Named moves come first, each a turn or a mirror and shown by rows before and after it. Which of them, in which order, take the first row of each pair that follows to the second? Write the first one first, as in the answered first pair.
san:
[-0.24  1.00 -0.33 -3.31  0.93 -1.61 -1.86  1.68 -0.41 -1.20 -1.27 -1.34
 -1.17  0.41 -2.60 -2.98 -0.82]  ->  [-0.62  1.04  0.24 -3.21  1.95 -1.68 -0.13  2.41 -1.19 -0.37 -1.67 -1.68
  1.61  0.99  1.23 -2.59 -0.29]
[-0.20  1.41  0.98 -1.20 -1.41  0.51  1.94  0.38  1.13 -1.25  0.76  0.65
  0.58  0.14  0.14 -0.33  0.32]  ->  [-0.17  1.38  1.00 -1.21 -1.69  0.82  1.74  0.49  1.09 -1.47  0.72  0.56
  0.18  0.29 -0.34 -0.09  0.41]
[ 0.27  1.03 -2.81 -0.49  0.71  0.17 -0.30  0.79 -0.25 -1.01 -0.44 -0.71
 -0.67 -0.01 -1.25 -0.76  1.40]  ->  [ 0.20  0.98 -2.35 -0.07  1.21 -0.26  0.55  1.20 -0.74 -0.49 -0.62 -1.13
  0.60  0.27  0.62 -0.69  1.49]
puden:
[ 0.29 -0.45 -0.21  0.85  0.77 -0.78 -1.58  0.64 -0.49 -0.03 -0.75  0.49
 -0.52  0.75  0.70 -0.03 -0.96]  ->  [ 0.88 -0.04 -0.45  0.62  0.78  0.25 -1.46 -0.01  0.24 -0.07 -0.73  0.39
 -1.38 -0.04 -0.34  0.10 -0.16]
[ 0.44  1.61  1.16 -0.75  1.47 -0.69 -0.83  2.01 -1.15 -1.12 -2.79 -0.55
  0.66 -0.07 -0.19 -2.57 -0.19]  ->  [ 0.28  0.45  0.95  0.03 -0.51 -2.11 -2.45  2.09 -1.38 -0.97 -1.19  0.97
 -1.18  1.01 -0.48 -0.88 -2.01]
[ 1.64 -0.30 -1.04  0.78  2.66 -0.15 -2.46  0.70  0.13 -0.04 -1.16  0.17
 -0.73 -0.16  1.14 -0.25  0.06]  ->  [ 1.50 -0.38 -1.22  0.55  2.52  0.18 -2.54  0.63  0.08  0.03 -1.22  0.09
 -1.00 -0.24  1.06 -0.28 -0.01]
[-0.57  0.13  1.47 -2.48 -1.05 -2.47 -1.85 -1.15 -1.08  0.24  0.61  0.48
  0.57  1.09 -1.80 -0.86  0.81]  ->  [ 0.09  0.47  1.21 -2.18 -0.89 -1.69 -1.75 -1.99 -0.50 -0.15  0.76  0.50
 -0.13  0.27 -2.67 -1.05  1.56]
ruta:
[-0.46  0.43  0.41  1.05 -0.66  1.99  2.25 -0.18  0.58  0.39 -0.26 -0.81
 -1.26 -0.32 -0.07  0.68 -1.22]  ->  [ 0.12  0.16  0.09  1.39  0.32  1.82  1.85 -0.52  0.39  0.78 -0.55 -0.58
 -0.78 -0.11  1.81  0.95 -0.69]
[ 0.61 -0.81  0.44 -0.47 -0.30 -2.28 -2.74  2.40 -1.13 -1.18 -0.38 -0.28
 -1.26  1.60 -1.61 -1.01 -2.25]  ->  [-0.25 -0.08  0.94 -0.39 -1.41 -0.70 -0.61  2.23 -0.52 -1.44 -0.56 -1.12
 -1.91  0.56 -3.61 -1.34 -2.22]
[ 0.63 -0.44  0.25 -0.40  1.17 -1.23 -1.36  0.53 -0.93  0.05 -0.04  0.27
 -0.16  0.82 -1.40 -1.09 -0.12]  ->  [ 0.37 -0.24  0.38 -0.38  0.39 -0.48 -0.59  0.65 -0.52 -0.10  0.08  0.03
 -0.49  0.34 -2.58 -1.16 -0.42]
lota:
[-1.48  0.10  0.25  0.00  1.13  0.88  2.24  0.28 -1.03  0.04  1.23 -2.91
  1.77 -0.22  0.59 -1.74 -0.85]  ->  [-1.51 -0.41  0.25  0.29  0.49  0.58  2.05  0.71 -1.25 -0.13  1.18 -2.89
  1.57  0.03  0.51 -1.70 -1.74]
[ 2.34  0.83 -0.84 -0.18 -0.77  1.55 -0.20 -2.19  0.59  0.58  0.93  0.67
  0.62  0.49  2.18  1.46  1.59]  ->  [ 0.84 -0.02 -0.27  1.27 -2.40  0.69 -0.96  0.26  0.06  0.59  0.78  1.07
 -0.91  1.92  2.04  1.86 -2.10]
[-0.87  0.11  0.43  0.71  0.13  1.76  0.92  1.93  0.48 -0.59 -1.29 -0.42
 -0.80  0.14 -1.68 -0.55 -0.98]  ->  [-0.28  0.83 -0.03 -0.51  1.15  2.18  1.24  0.39  0.96 -0.20 -1.24 -0.81
 -0.07 -0.69 -1.32 -0.91  1.21]
gufis:
[ 0.37 -0.16 -0.63 -1.14  1.28 -1.84  0.02  0.45 -1.27  0.49 -1.03 -1.15
  1.25  1.72 -0.11 -1.80  1.85]  ->  [ 0.04 -0.67 -0.82  0.59 -0.57 -0.47 -0.26  1.09 -0.71 -0.08 -1.18 -0.76
 -2.01  1.54 -2.97 -1.23 -0.27]
[ 0.59 -0.20 -0.75 -0.29 -1.27  0.78 -1.17 -0.67  0.73 -0.24  0.77  0.67
 -1.96 -0.60 -2.69  0.50 -0.61]  ->  [ 0.65 -0.36 -0.56 -0.10 -1.42  0.28 -0.06 -1.81  0.22  0.78  2.25  0.96
  0.00  0.13  0.89  2.45  0.11]
[ 0.36 -0.50 -0.25  0.61  1.05 -2.02 -1.30  0.38 -1.28  0.78 -0.28  0.85
  1.52  1.22  3.53  0.04 -0.39]  ->  [ 0.47 -0.36 -0.08  0.00  1.60 -1.73 -2.37  1.57 -0.86 -0.46 -2.03  0.29
  0.41  0.45 -0.22 -2.07 -0.76]

Between the rows of a pair lie 2 to 4 moves.
[-0.09  0.41 -0.23  1.00  1.82  0.83  1.60  0.67 -0.42  0.13 -1.28 -0.58
  0.33 -0.61  1.18 -0.55 -0.02]  ->  [ 0.98  0.57 -0.97 -0.57  1.05  0.35 -0.47 -1.48  0.70 -0.08  0.31  0.25
 -0.73 -0.95 -1.31 -0.38  1.46] -> puden, ruta, lota, san
[-0.25 -1.91  0.34  2.02 -0.89  1.72  1.89 -0.13  1.31  0.28  0.74 -1.61
  0.09 -1.23  0.32  1.59  0.00]  ->  [ 0.61 -1.40 -0.04  0.63  0.32  1.47  1.29 -0.98  1.83  0.27  0.68 -1.81
  0.98 -1.84  0.08  0.80  1.87] -> gufis, puden, puden, puden
[ 1.22  1.75 -2.00 -1.54 -0.81  0.92  1.59 -1.52  0.99 -0.71  0.66  0.63
 -0.75 -2.42 -3.22 -0.90  1.84]  ->  [ 2.42  1.28 -2.81  0.17  1.16  1.30  1.70 -2.32  0.51  0.57  1.05  1.44
  0.09 -1.22  1.52  1.22  2.35] -> ruta, gufis, gufis, ruta
[-0.40 -0.27 -0.22 -1.06 -1.60 -1.83  0.20 -1.25 -0.47  1.05  1.72  1.04
  1.01  0.73  2.02  1.83  0.54]  ->  [-0.55 -0.21 -0.17 -1.94 -1.69 -2.77 -1.93 -0.61 -0.27  0.18  0.90  1.04
 -0.10  0.42 -1.74 -0.12 -0.02] -> ruta, gufis, puden, lota
[-0.06  0.15  0.93 -0.31  2.20  1.32  1.34  0.45  0.71  0.58 -1.61 -1.84
  2.52  0.15  1.35  0.10  1.35]  ->  [-0.76 -0.74  0.67  2.02 -0.23  1.66  0.14  2.14  0.80 -0.12 -1.63 -1.01
 -1.25  0.99 -1.27  1.39 -2.36] -> puden, puden, puden, lota
[-1.58  1.05  1.29 -1.29 -0.91  1.93  3.35  0.05  0.13 -0.42 -0.21 -0.75
  1.87 -0.96 -0.17 -0.97  0.74]  ->  [-0.75  1.20  0.92 -1.70  0.39  1.50  2.21 -0.16  0.64 -0.71 -1.05 -0.60
  2.21 -1.21 -0.79 -1.81  1.62] -> puden, lota, gufis, ruta
[ 0.58  0.18 -0.23 -0.79  0.99  0.01 -0.92  0.42  0.68 -1.18 -1.99 -0.64
 -0.81 -1.15 -2.31 -2.03  0.25]  ->  [ 0.81 -0.64 -1.07 -0.34 -1.01 -1.47 -2.10 -1.07  0.46  0.29  1.26  1.43
 -1.59  0.46 -0.59  1.02 -0.01] -> gufis, gufis, ruta, san
